In the data rows, the value 128 means zero.
Every row has a hidden score from 0 to 12. What is each row's score? 6 is about the middle.
106 121 145 133 146 112 150 103 -> 5
142 79 137 152 111 169 103 154 -> 0
94 110 140 140 128 110 152 104 -> 4
106 164 153 113 137 108 107 153 -> 6
161 106 180 119 130 109 122 105 -> 9
92 130 123 132 59 149 59 139 -> 3
104 120 143 130 145 104 143 124 -> 5
156 58 115 137 97 138 155 180 -> 1
91 152 128 119 168 125 130 122 -> 4
127 114 142 124 99 107 177 106 -> 10
108 130 137 135 149 94 133 118 -> 7
113 119 147 145 151 108 137 117 -> 4
109 124 131 145 148 111 159 106 -> 5
113 93 147 148 130 113 151 87 -> 4
189 132 119 144 94 118 71 206 -> 7
163 121 120 99 131 148 147 85 -> 12
122 111 133 126 138 121 167 97 -> 7
117 123 145 130 142 98 154 126 -> 7
137 146 142 142 122 117 102 140 -> 6
234 106 150 76 110 184 186 125 -> 10
133 131 81 156 113 129 109 130 -> 7
131 137 128 114 132 131 165 146 -> 6
194 131 121 148 96 113 61 201 -> 8
133 122 126 115 159 136 156 95 -> 8
84 82 133 159 75 160 82 136 -> 0
83 138 119 134 52 152 58 150 -> 1
212 91 129 73 91 156 187 157 -> 12
164 127 147 76 107 172 101 151 -> 6
123 111 151 140 148 98 138 117 -> 6
102 78 132 194 92 156 96 125 -> 0
107 132 123 123 140 105 138 120 -> 8
99 100 154 171 133 125 126 72 -> 0
122 122 152 140 142 110 128 114 -> 5
123 142 117 105 154 125 123 144 -> 8
187 146 78 102 150 144 90 168 -> 12
86 132 144 137 149 106 134 116 -> 4
125 125 133 126 138 115 166 85 -> 10
79 104 146 152 142 112 132 111 -> 0
125 105 28 89 119 204 104 150 -> 6
146 82 109 142 94 161 107 128 -> 2
106 158 154 107 138 113 123 119 -> 8
99 131 147 119 129 118 157 116 -> 5
124 158 129 104 127 132 123 142 -> 8
118 135 145 116 153 129 156 89 -> 7
119 137 134 122 139 99 124 151 -> 8
114 126 132 107 129 120 111 116 -> 9
111 85 138 126 87 155 110 88 -> 3
104 116 134 134 145 110 153 108 -> 5
130 82 99 153 122 184 104 119 -> 0
75 155 140 139 126 107 128 130 -> 4
118 127 141 122 140 114 152 115 -> 7
125 97 139 143 104 120 147 130 -> 4
114 101 145 134 111 117 171 89 -> 6
141 125 132 126 147 106 104 124 -> 9
138 169 70 83 134 187 90 169 -> 7
170 219 40 120 117 192 60 225 -> 6
93 143 120 119 163 108 116 116 -> 8
159 209 67 102 143 185 101 143 -> 10
125 115 134 142 142 112 164 123 -> 5
95 136 136 124 155 121 133 124 -> 4
95 93 137 143 124 121 159 107 -> 2
173 216 28 113 117 180 56 221 -> 10
133 164 139 97 152 126 126 125 -> 10
143 117 139 109 127 133 161 84 -> 10
117 142 82 118 130 155 122 111 -> 8
100 149 140 126 158 121 103 142 -> 3
182 156 185 100 165 102 92 157 -> 10
128 119 146 120 154 133 146 120 -> 4
160 102 122 103 82 144 195 128 -> 10
163 207 73 106 133 176 101 140 -> 11
119 126 145 144 142 109 152 121 -> 4
118 146 150 136 138 107 127 131 -> 6
125 118 141 148 137 114 150 98 -> 6
102 110 134 124 143 106 150 93 -> 8
85 136 123 128 66 157 63 144 -> 1
86 122 138 140 137 106 160 109 -> 4
113 134 139 132 161 91 122 128 -> 7
110 131 15 85 114 183 98 112 -> 12
107 102 137 132 139 113 156 101 -> 5
106 150 128 125 127 120 124 137 -> 6
106 100 153 148 143 102 144 110 -> 3
101 134 134 136 104 117 151 102 -> 7
181 134 119 158 103 112 67 211 -> 5
155 76 158 148 100 154 143 120 -> 0
164 112 147 133 125 143 134 107 -> 6
142 118 144 135 150 124 125 111 -> 6
105 117 138 133 136 109 155 102 -> 6
144 114 145 133 129 134 163 71 -> 8
109 113 137 152 143 117 155 102 -> 3
109 128 142 127 156 108 132 125 -> 5
109 139 142 118 160 117 140 115 -> 6
100 118 143 122 140 117 146 108 -> 5
129 111 160 139 138 110 125 111 -> 5
98 116 143 135 124 109 148 98 -> 6
120 130 146 136 143 108 148 106 -> 7
83 77 126 157 87 138 72 123 -> 0
110 106 42 99 82 182 122 113 -> 9
128 172 153 118 139 123 144 141 -> 6
170 225 33 115 117 189 61 218 -> 8
107 114 151 128 136 123 150 107 -> 4
130 122 126 125 132 130 155 83 -> 9
108 135 152 133 141 111 143 109 -> 5
179 161 79 138 138 135 79 161 -> 10
115 107 149 138 134 106 138 108 -> 5
148 98 122 133 115 129 124 86 -> 9
141 118 170 126 100 107 171 125 -> 7
136 98 147 121 83 115 191 110 -> 9
183 134 116 166 97 109 64 214 -> 5
126 55 158 170 73 184 103 116 -> 0
224 90 135 82 94 147 179 148 -> 12
106 142 146 124 147 106 137 126 -> 6
124 133 143 133 146 114 136 108 -> 7
125 148 104 105 106 132 84 177 -> 8
89 105 129 148 149 116 137 119 -> 1
116 120 138 137 146 106 149 115 -> 6
112 140 66 96 109 144 133 171 -> 9
204 135 134 117 108 131 76 208 -> 8
114 148 146 129 155 113 125 119 -> 6
130 139 120 110 125 122 100 138 -> 9
137 111 147 138 137 98 141 116 -> 8
137 123 137 115 154 144 161 92 -> 6
197 112 140 102 116 152 105 168 -> 7
117 124 138 138 148 108 148 121 -> 5
202 133 121 142 91 120 65 213 -> 7
104 111 146 135 110 124 163 79 -> 6
182 155 63 158 116 111 66 173 -> 12
123 109 128 133 128 108 153 101 -> 9
104 177 148 109 164 109 115 137 -> 7
187 126 121 150 102 106 65 206 -> 7
107 159 111 87 156 143 110 161 -> 6
118 112 132 130 129 84 165 103 -> 11
198 144 114 105 119 154 114 167 -> 10
121 108 150 141 129 112 148 102 -> 5
107 122 129 134 152 137 153 105 -> 3
111 127 153 138 114 101 165 119 -> 6
104 109 149 144 142 100 138 117 -> 4
94 120 132 134 152 115 140 107 -> 4
107 145 135 133 144 117 155 124 -> 5
109 122 143 156 86 109 161 120 -> 5
73 146 128 136 144 97 135 127 -> 5
126 111 131 143 149 107 153 100 -> 7
109 127 136 128 145 95 136 117 -> 8
120 154 126 109 156 121 126 169 -> 6
147 150 125 94 122 127 101 152 -> 11
143 107 99 140 105 134 80 149 -> 6
99 118 162 143 149 99 110 117 -> 3
132 134 174 118 137 96 109 126 -> 8
155 148 115 49 132 131 116 151 -> 12
135 120 131 125 109 118 168 140 -> 7
143 199 51 111 150 173 85 143 -> 10
185 165 64 136 140 129 76 169 -> 12
145 209 43 130 114 156 94 142 -> 12
152 218 68 109 148 176 101 140 -> 10
180 97 131 106 111 155 171 114 -> 9
117 128 117 111 126 140 146 73 -> 10
114 79 172 158 107 100 162 100 -> 3
96 108 50 130 96 174 103 147 -> 2
106 119 128 125 146 132 124 118 -> 4
116 116 141 118 135 99 167 99 -> 10
114 143 127 114 146 142 146 128 -> 4
134 118 145 125 143 124 162 100 -> 7
96 120 118 141 60 147 70 135 -> 2
174 102 145 89 70 155 135 157 -> 8
93 107 168 162 142 100 129 131 -> 0
120 129 146 127 151 111 142 106 -> 7
111 130 143 113 159 129 150 109 -> 5
103 123 153 155 140 110 128 127 -> 1
96 114 139 161 145 107 146 109 -> 2
195 133 116 151 105 120 58 214 -> 6
138 112 145 120 117 164 127 104 -> 3
99 126 133 126 149 106 133 131 -> 5
104 117 144 137 141 113 151 110 -> 4
97 122 141 139 138 112 145 112 -> 4
168 158 65 118 135 141 80 154 -> 12
175 129 113 159 121 103 60 210 -> 5
101 84 125 182 94 166 83 133 -> 0
138 142 129 112 171 125 147 106 -> 9
98 147 150 150 139 94 131 140 -> 4
49 130 117 140 52 145 52 160 -> 0
109 119 133 147 129 110 152 119 -> 5
145 123 126 123 114 132 161 77 -> 11
131 130 142 110 122 135 103 130 -> 6
142 110 142 133 111 103 159 131 -> 8
116 102 43 103 104 195 97 155 -> 3
126 141 125 126 142 109 131 127 -> 9
86 110 148 153 142 101 150 107 -> 2
